(in the rows, 128 means zero)
Where one turn sends some rows of the set: a few examples, then the rows asked
gatis: [ 89 110 126 148 115 149 167 112 141 140 113 102  87 103  95 111 119 152
 106 126 124 131 115 142 124 140  85  84 129 109  92 145 159 144 100  75
 104 104 119 153 136 115 109  94 133 112 110 138 124 144 106  76  92 128
 130 143]
Pibe: [110 104  87 144 147 136 141 159 131 111 111 121  77 121 149 133  94 164
 123 151 102 143 108 113 123 152  92 112 120 118  87 146 137 119 136  77
  93 133 133 148 142 126 118 112 166 112 126 120  99 121  99  74 117 141
 149 151]
nev: [ 92  98 104 129 126 133 166 110 123 128  98 113 101 108 110 111 131 157
 116 114 121 140 124 152 127 141 109  90 102 103  93 147 129 134 113  97
  96 103 135 156 143 127  97 104 143 128 106 131 105 143 102  66 102 129
 128 149]
pirin: [132 131 129 152  97 141 130 154 123 141  86  99  92 137 115 150 118 131
 118 132 136 112 119 153 125 158 133 139 146 123 111 103 154 126 138 116
 119 124 115 183 113 152 151 102  94 156 114 140 113 107 113 104  93 125
 119 136]
Fakud: [106 130 111 145 106 128 134 156 128 117  93  64 113 133  98 170  87 149
 119 141 109 125 109 151 148 164 119 124 140 153  93 103 156 130 133  78
 119 148 109 165 122 150 142 110  89 150 103 137 118 117 116 101  98 147
 116 139]
mosun: [100 124 115 141 111 124 138 167 137 129  85  55 114 144  95 176  80 155
 129 134 112 130 111 147 142 169 116 118 139 143  94 117 160 123 127  89
 115 144 105 158 120 153 148 106  98 155 108 143 114 112 111  94 100 145
 118 138]
suf: [132 118 121 121 105 147 139 150 147 144  93  63 116 135 103 169 109 159
 105 136 135 136 108 128 155 148 120 114 151 123 100 103 157 107 134  87
 134 134 102 154 123 157 164 103 100 145 136 142  99  98  99 102 120 150
 125 147]
Mimet: [ 92  86 122 138 136 158 154 141 126 130 109  94  89 119 101 101 120 172
 105 102 131 135 120 144 112 133  98 106 107  96  97 155 164 120 122  95
 105 103 135 143 126 148 110 126 142 118 111 105 108 146  95  92 108 124
 148 131]
rato: [119  96  78 121 116 134 136 156 123 109  93 104  90 122 141 130 103 165
 129 142 101 156 108 126 120 136  95 113  96 107 103 154 155 113 117  92
 105 128 162 135 144 120 103 106 155 121 120 119  80 132 113  69 113 137
 126 165]
busov: [133 132 123 140  93 129 117 150 127 132  88  94 100 143 113 163 115 118
 115 148 133 119 123 154 131 153 120 124 146 135 101 105 146 121 131 103
 117 130 111 179 114 143 149 105  78 147 110 142 109 115 100 109 101 143
 118 145]
pomo: [126 112 121 134  85 156 141 155 152 149  85  80 109 132 105 162 107 161
  97 126 126 140 116 128 144 151 116 126 149 124 105 108 167 102 146  96
 148 135 122 154 117 148 169 103  94 149 132 136 102 102 101 105 122 142
 121 161]
namol: [120 113  98 121 104 128 152 123 117 126 101  92  99  98 128 106  95 153
 135 126 135 136 119 123 130 112  98 119 117 116 133 122 133 106 113 109
 142  92 151 134 138 138 100  87 154 124 104 124 112 143 119  73 106 135
 151 166]
dafe: [101 103 127 150 126 149 155 125 125 122 116 125  98 101 132  96 127 147
 112 104 133 144 122 136 123 149 108  79 121 118 100 144 149 130 129  94
  89  93 114 152 132 144 109 102 133 104 108 127 128 141 106  85  98 139
 143 138]
zise: [110 115 105 138 101 148 157 147 134 122  99 102 102  95 149  96  91 138
 119 127 121 133  99  92 120 115 100 118 123 133 119 109 132  98 135  85
 141  91 138 133 136 135 114 114 139 117 109 129 103 145 109  76 111 151
 164 165]
kesi: [119 101  94 116 113 143 155 155 142 112 110 114  81 122 123 139 103 152
 121 153 105 147 132  99 116 132  79 136 106 135 102 139 176 132 111  88
 101 120 156 161 138 119 129 103 168 113 126 132 102 101 113  74  94 156
 130 156]
vufat: [113 143  94 137  92 144 128 134 132 128 111 106  95 107 118  96  81 149
 139 138 127 126 105 121 107 112  99 125 118 131 118 105 146 122 116  94
 150  91 134 124 130 118 109 103 138 112 110 141 115 132 120  88  95 138
 150 171]
Rifa: [121 133 123 137  99 125 123 160 132 140  79  83 107 149 110 157 107 121
 127 137 136 120 124 155 128 158 125 120 136 128 106 110 147 120 127 120
 115 121 100 174 110 150 149 110  82 150 108 148 110 112 104 100  96 135
 115 142]
Dibev: [131 112  87 132 125 167 134 161 129 116 107 113  66 115 128 130 103 154
 122 163  91 134 118 112 120 146  96 112 109 114  85 147 160 127 123  79
 110 131 135 145 132 117 107 111 148 119 139 143  96 127 106  61 112 129
 111 177]
Surof: [131 112  84 140 130 146 154 157 141 126 107 111  76 111 149 132  89 175
 134 149 102 141 118 105 130 145  84 129 105 122  81 141 133 114 136 108
  97 117 130 143 123 155 113  92 164 122 112 114  81 136 110  91 112 112
 134 141]
vakuv: [123  90 100 131 141 160 140 168 117 121 110  97  66 124 122 121  97 175
 115 140 122 124 120 125 108 131  97 131 107 100 104 155 154 108 134 100
 114 119 148 145 130 149 112 128 163 125 125 105  89 135  92  77 120 127
 148 150]
bafog: [ 88 104 102 123 120 143 169 121 147 123 110 126 104 114  97 110 130 150
 114 117 114 146 140 129 123 140  88 112  93 128  89 132 166 147 114  96
  92  96 129 169 133 122 124 109 143 109 112 141 122 113 113  85  84 153
 122 143]
kazof: [108 124  98 113 100 149 171 131 136 117 113 105 101  95 116 110 103 132
 127 133 128 127 139 101 125 113  88 144 109 136 122 109 150 130 120 101
 139  87 137 166 126 132 115 105 153 116 108 143 118 114 124  73  93 157
 138 160]
Bope: [ 90 128 109 154 111 137 145 159 135 124  91  71 116 136  97 165  89 165
 122 122 104 127 105 151 140 170 121 140 140 130  86 111 163 131 146  83
 127 151 108 169 123 145 144 110 104 158 112 133 111 105 121 101 101 139
 120 131]
riner: [108 117 123 138  99 153 174 134 149 135 113 114 103 110 140 118 121 160
 114 116 130 152 117 129 120 143 100  94 112 110  84 161 150 133 126 106
  86  99 122 155 131 152 105  98 140 111  97 108  89 146 105  98 104 116
 125 125]
noba: [123 121 123 119  91 144 135 161 148 145  83  66 113 134 103 175  98 145
 114 133 133 137 123 128 143 149 120 111 146 133 104 115 148 107 131 100
 140 130 109 152 110 155 158 106  91 153 125 149 101 101  93  89 121 146
 119 166]
Favu: [109 129 110 134  93 150 173 135 147 143 107 107 106 100 134 113  93 166
 135 114 119 135 106 102 111 113 106 125 109 135  91 118 123 110 133 105
 125  85 140 133 130 152 107 100 145 136  95 125  82 148 102  99 107 133
 156 151]
gato: [139 127 123 137 103 139 124 156 126 134  82  84 105 146 117 153 122 122
 119 140 131 115 113 144 129 147 130 129 140 118  97  95 149 113 134 109
 116 120  94 177 120 151 150 108  88 155 124 149  97 111 104 104  98 144
 122 131]
zased: [111 128 115 143 110 132 137 159 129 120  95  59 122 144 103 161  88 159
 129 133 116 125  99 151 140 163 127 125 135 133  92 105 169 124 138  86
 118 139  97 165 136 155 145 106  95 148 115 141 107 113 119 109  94 160
 123 124]
zogi: [101 111 105 132 124 154 151 151 119 127 108  89  91 111 114  91  95 163
 122 114 137 115 109 129 106 111 106 138 105 108 119 125 138 109 133 102
 141  91 143 138 124 150 105 138 145 125 103 113 100 144 104  87 110 129
 162 147]
nif: [126 119 120 125  91 146 128 146 146 134  92  75 113 127 100 174 109 149
 103 132 126 141 122 134 151 147 116 111 149 142  96 105 150 113 135  82
 137 139 112 151 108 147 157 105  86 147 125 142 106 100  95 103 122 150
 120 162]

nif goes to Fakud
riner goes to Favu
Now these:
rato goes to nev
Pibe goes to dafe
vufat goes to Dibev
zased goes to gato
vakuv goes to Mimet
Bope goes to pirin
kazof goes to kesi
mosun goes to Rifa

Where one turn sends some rows of the set: a few examples, then the rows asked
rep: [151 125 157 128 163  99 128 130 109 129 133 118 113 141 130 130 128 111
 107 136 116 101  92 121 147 115 123 136 117]
gan: [145 119 136 145 110 140 123 148  99 131 116 149 114 119  93 116 127 112
 124 159  97 109 152 132 135 147 122 130 130]
puz: [156 104 127 145  98 139 131 134 150 134 154 144 116 149 118 105 146 150
 102 139 105  98 138 123 117 114 114 137 112]
disim: [ 96 149 116 153 116 121 135 135 130 116 144 109 111 122 141 102 142 137
 109 116 150 132 125 139 147 107 120 137 134]
Reka: [150 129 125 159  97 113 130 140 114 135 118 140 135 150 123 152 163 129
 121 139  96 124 126 120 123 139 146 121 103]
Monok: [120 154 126 146 140 107 115 135 110 126 148 151 127 134 128 105 140 126
 114 157 163 110 131 106 145 106 136 147 110]
ber: [116 136 143 113 139 114 129 112 112 125 159 159 128 109 106 120 154 134
 121 141 116 136 100 149 154 122 126 132 130]
betip: [117 119 126 129 132 124 132 107 118 134 136 124 101 107 112  86 118 141
  86 126 109 143 111 127 137 124 113 130 139]
Sabo: [143 108 152 132 141 128 118 129  99 111 116 124 130 129 116  97 111 146
 142 141 121  92 139 146 111 133 140 101 111]
dun: [145 136 111 118 110 117 130 144 127 126 131 130 121 136 133 147 145  96
 113 137 114 130 178 149 149 119 126 141 123]
Ved: [163 130 130 143 131 145 154 166 129 129 130 121 122 109 141 118 148 135
 133 157 117 122 141 152 130 119  87 115 113]
mef: [129 125 120 138 125 109 118 129 136 129 137 144 135 140 142 123 147 141
 122 130 147 112 130 152 105 125 158  84  94]
garo: [176 136 133 101  82 112 138 140 110 126 134 141 107 133 133 112 136 147
 133 136 114 143 142 119 126 100 126 115 120]
miz: [119 123 126  81 133 124 122 120 125 127 131 137 121 137 134 108 126 121
 120 134 123 109 155 175 115 114 126 114 116]
tekiv: [118 142 136 147 140 106 137 134 110 131 126 103 100 143 139 119 112 160
 115 134 120 136 104 106 121 121 129 126 123]

betip goes to disim
miz goes to mef
Now these:
puz goes to Ved
gan goes to dun
ber goes to Monok

